Rotation paths and how fast each direction turns (deg/step)
Each turn is a multiple of 5 degrees from 10 to 175, or 0.
Each row of a path follows its step; steps can be skipped.
path 1
step 0: -.13  .14  -.25  -.02  -.08  .10  .13  .41  .03  .10  -.15  -.17  .04  -.09  .04  .14  .00  -.06  .08  .10  -.13  .09  .17  -.05  .11  .14  .01  -.09  -.26  .35  -.19  -.11  .01  .21  .04
step 1: -.07  .09  .15  -.05  -.02  -.01  .07  -.09  .10  .16  -.02  -.05  -.06  -.17  .07  -.01  -.19  -.05  .18  .30  .03  .02  .22  .20  .27  -.26  -.28  .15  -.01  .08  -.13  -.15  -.06  .29  .20
step 2: -.07  .02  .03  .07  .12  .06  .16  -.05  .15  .13  .07  -.03  -.11  .07  -.13  .01  .03  -.37  .25  .11  .18  .00  -.04  .30  .11  .25  -.03  -.10  -.36  .06  -.14  .02  .21  .09  .03
step 3: -.11  .05  -.15  -.03  -.13  .17  .15  .35  .12  .16  -.10  .02  -.06  -.18  -.02  .06  .10  .02  -.03  .27  -.02  -.05  .19  .01  .13  .01  .29  -.16  -.20  -.03  -.03  -.10  .07  .33  .22
step 4: -.14  -.01  -.19  -.09  .07  -.08  .19  -.19  .00  .20  -.07  -.05  .02  -.11  .19  .12  -.09  -.14  .22  .32  -.10  .18  .19  .07  .08  -.16  -.13  .04  -.13  .22  -.27  .14  -.05  .13  .21
step 5: -.02  .03  -.03  -.12  .03  .15  -.10  .13  .11  .07  .14  -.32  -.30  -.08  -.11  -.11  -.06  -.16  .17  .19  .13  -.01  -.04  .32  .18  .03  -.03  .03  -.32  .20  -.19  -.11  .07  .10  -.04
step 6: -.08  .09  .18  -.03  -.13  .11  .21  .27  .20  .05  -.06  -.02  .13  .00  .02  .26  .01  -.04  .05  .30  .01  -.04  .24  .28  .23  .13  .06  -.16  -.08  .08  .02  -.02  .17  .08  .30
step 7: -.12  .03  -.11  -.14  .21  .04  .14  -.15  .16  .17  -.03  -.09  -.12  -.08  .00  .20  .08  -.17  .30  .20  .13  .01  .19  -.05  -.09  -.18  .07  .05  -.23  -.11  -.12  .09  -.11  .31  .22
step 8: -.12  -.13  -.14  -.10  .05  .03  .11  -.01  -.13  .00  .17  -.09  -.21  -.17  .00  -.04  .02  -.03  .12  .34  -.13  .14  -.08  .29  .24  .10  .24  -.12  -.29  .24  -.13  .00  -.01  .12  -.05
step 9: .01  .11  -.07  -.13  -.22  .14  .13  .16  .19  .17  .01  -.23  -.05  -.08  .15  .11  -.11  .00  .03  .17  .01  -.13  .16  .22  .10  -.17  .07  -.03  -.19  .17  -.06  -.02  .14  -.20  .41
Directions:
.02  -.06  -.06  -.10  .09  -.05  .05  -.06  -.05  .13  -.10  .06  -.05  -.06  -.02  .06  -.02  .07  -.05  -.04  .01  .05  .00  -.07  .03  .04  .14  .00  -.01  -.03  -.05  -.03  .07  -.01  -.03 -> 85
.04  .06  .16  -.04  .08  -.01  -.06  .04  .05  .02  -.02  -.08  .03  .05  -.07  .11  -.09  .04  .02  -.05  .07  .04  .04  .04  .07  .05  -.09  .06  .04  .00  .02  -.07  .04  .01  -.03 -> 80
.03  .03  .08  -.03  -.02  -.03  .00  -.08  -.12  .08  .05  .00  -.03  -.05  .09  -.07  .02  .04  .02  .01  .05  -.09  -.02  .02  .08  .01  -.07  -.05  -.04  .05  -.07  -.11  -.08  -.10  -.03 -> 100
.06  -.01  -.02  .03  -.03  .08  -.09  .02  .04  .04  .01  -.06  -.11  -.02  -.06  -.08  -.02  .11  .00  -.01  .07  -.06  .07  -.03  -.02  -.14  .04  .08  -.05  -.11  .00  -.06  -.01  .05  .03 -> 170
-.08  -.04  -.02  -.04  .03  -.05  -.09  -.06  -.05  .01  .08  .04  -.08  .10  -.01  -.09  -.01  -.06  .09  -.05  -.05  .06  .01  .11  .05  -.04  .05  .04  .02  .03  .09  -.04  .09  .01  -.02 -> 115
path 2
step 0: -.29  .13  .08  -.04  .06  .30  .01  -.14  -.24  -.09  -.23  -.06  -.08  .37  .15  .12  -.01  .21  .02  .18  .03  -.20  -.01  -.11  .13  .17  .21  .11  .11  -.13  .03  -.16  -.07  -.22  .03
step 1: .02  -.10  .32  -.02  .14  .03  -.23  -.22  -.04  -.20  -.15  .06  -.11  -.06  .06  .13  .26  .02  -.03  -.10  -.09  -.08  -.10  -.16  -.47  -.18  .13  .23  -.13  -.03  .10  .03  .12  -.09  -.20
step 2: -.11  .02  -.09  .14  -.34  -.24  -.24  -.07  -.23  -.09  -.15  .00  .03  -.28  .02  .26  .11  -.24  .15  .05  .02  .14  -.12  .00  -.05  -.08  -.13  .11  .16  .10  -.02  .15  .21  -.19  .24
step 3: -.32  -.14  -.30  -.17  -.16  .04  -.15  -.12  -.02  -.10  .10  -.03  -.05  -.18  .03  -.02  -.19  -.12  -.02  -.38  .12  -.07  -.06  .20  .19  .08  -.11  .17  -.17  -.07  .10  -.05  -.24  -.23  -.10
step 4: -.49  -.06  .15  -.03  -.03  .05  .16  -.10  -.02  .02  -.12  .11  .06  .05  -.02  -.29  -.07  .00  -.20  -.03  .15  -.30  -.10  -.06  -.04  -.19  -.07  .19  .13  .09  -.03  -.16  -.12  .31  .16
step 5: -.17  -.09  .08  .05  .17  -.04  -.06  .04  .03  -.13  .11  -.16  .39  .10  -.19  -.17  -.14  -.20  .18  -.03  .01  .05  .21  -.10  -.33  -.13  .19  .20  -.07  .27  -.06  .22  .15  .04  -.09
step 6: .00  .21  -.23  .05  .26  -.15  .07  -.07  -.41  .02  .06  -.41  .12  -.16  .18  -.01  .11  .00  .10  .00  .11  -.06  .16  .17  .19  -.22  .07  -.05  -.04  .07  -.08  .01  .13  -.10  .15
step 7: -.05  -.03  -.26  .01  .07  .06  .23  .04  .18  -.04  .28  .09  -.30  -.02  .16  .05  .16  .10  .05  -.27  -.14  -.22  .01  .29  .05  -.08  -.03  .24  -.16  .14  -.03  -.18  .29  .07  -.06
step 8: -.19  -.24  .03  .16  -.09  .21  .10  .10  .16  -.30  -.16  .07  -.06  .34  .25  -.12  .02  .10  .13  .29  -.02  -.09  .15  .16  .05  .05  -.10  -.02  .16  .11  .02  .07  .17  -.04  .34
step 10: -.15  -.16  .08  .16  .08  -.04  -.04  -.01  -.22  .37  -.22  .11  .04  -.24  .17  .23  .26  .11  .16  -.01  .08  .09  -.32  .20  .07  -.23  .15  -.03  .21  -.05  .01  .00  .13  .08  -.09
Directions:
-.03  -.01  .03  .05  .03  .12  -.05  -.06  .03  .01  .06  -.03  -.09  -.02  -.11  -.02  .05  -.01  -.10  .03  .04  .05  -.03  .12  -.08  -.06  .00  -.01  .06  -.02  -.04  -.14  .05  .04  -.02 -> 115
-.06  -.09  .00  .08  .02  -.04  .03  -.04  .09  -.02  .06  .03  -.03  .06  .05  -.02  -.02  .08  -.10  .07  -.07  -.10  .01  -.09  -.04  .01  .00  .01  .03  .06  -.06  -.05  -.11  -.09  .00 -> 95
-.03  .08  -.03  .09  -.01  -.06  .12  -.08  -.03  -.02  .02  .01  .03  .00  .03  -.13  -.07  -.11  .03  -.01  -.01  .03  -.04  .02  -.06  .04  .07  -.12  -.06  .05  .01  -.08  -.01  .03  -.04 -> 45
-.01  -.04  -.05  .00  -.05  .03  -.04  -.05  -.04  -.08  -.01  -.12  .06  .09  -.03  .05  -.11  .00  .03  .05  .02  .07  .13  .09  .01  .07  .01  -.06  .04  -.04  -.02  .01  -.04  -.11  -.01 -> 125
-.11  .05  .00  .04  .06  -.03  .02  .02  .00  .07  .00  .03  .04  .04  -.13  .06  .02  .04  .08  .04  .01  -.01  .08  -.06  .04  -.11  .13  -.02  -.06  -.10  -.02  -.02  -.05  .03  -.04 -> 65
-.09  .02  .02  -.06  -.02  .05  .02  .10  .09  -.06  -.08  .01  -.11  .01  .01  -.05  -.10  .00  .05  .06  .06  .03  .03  -.01  .05  .08  -.06  .08  -.09  -.02  -.01  -.10  -.05  .07  .04 -> 85
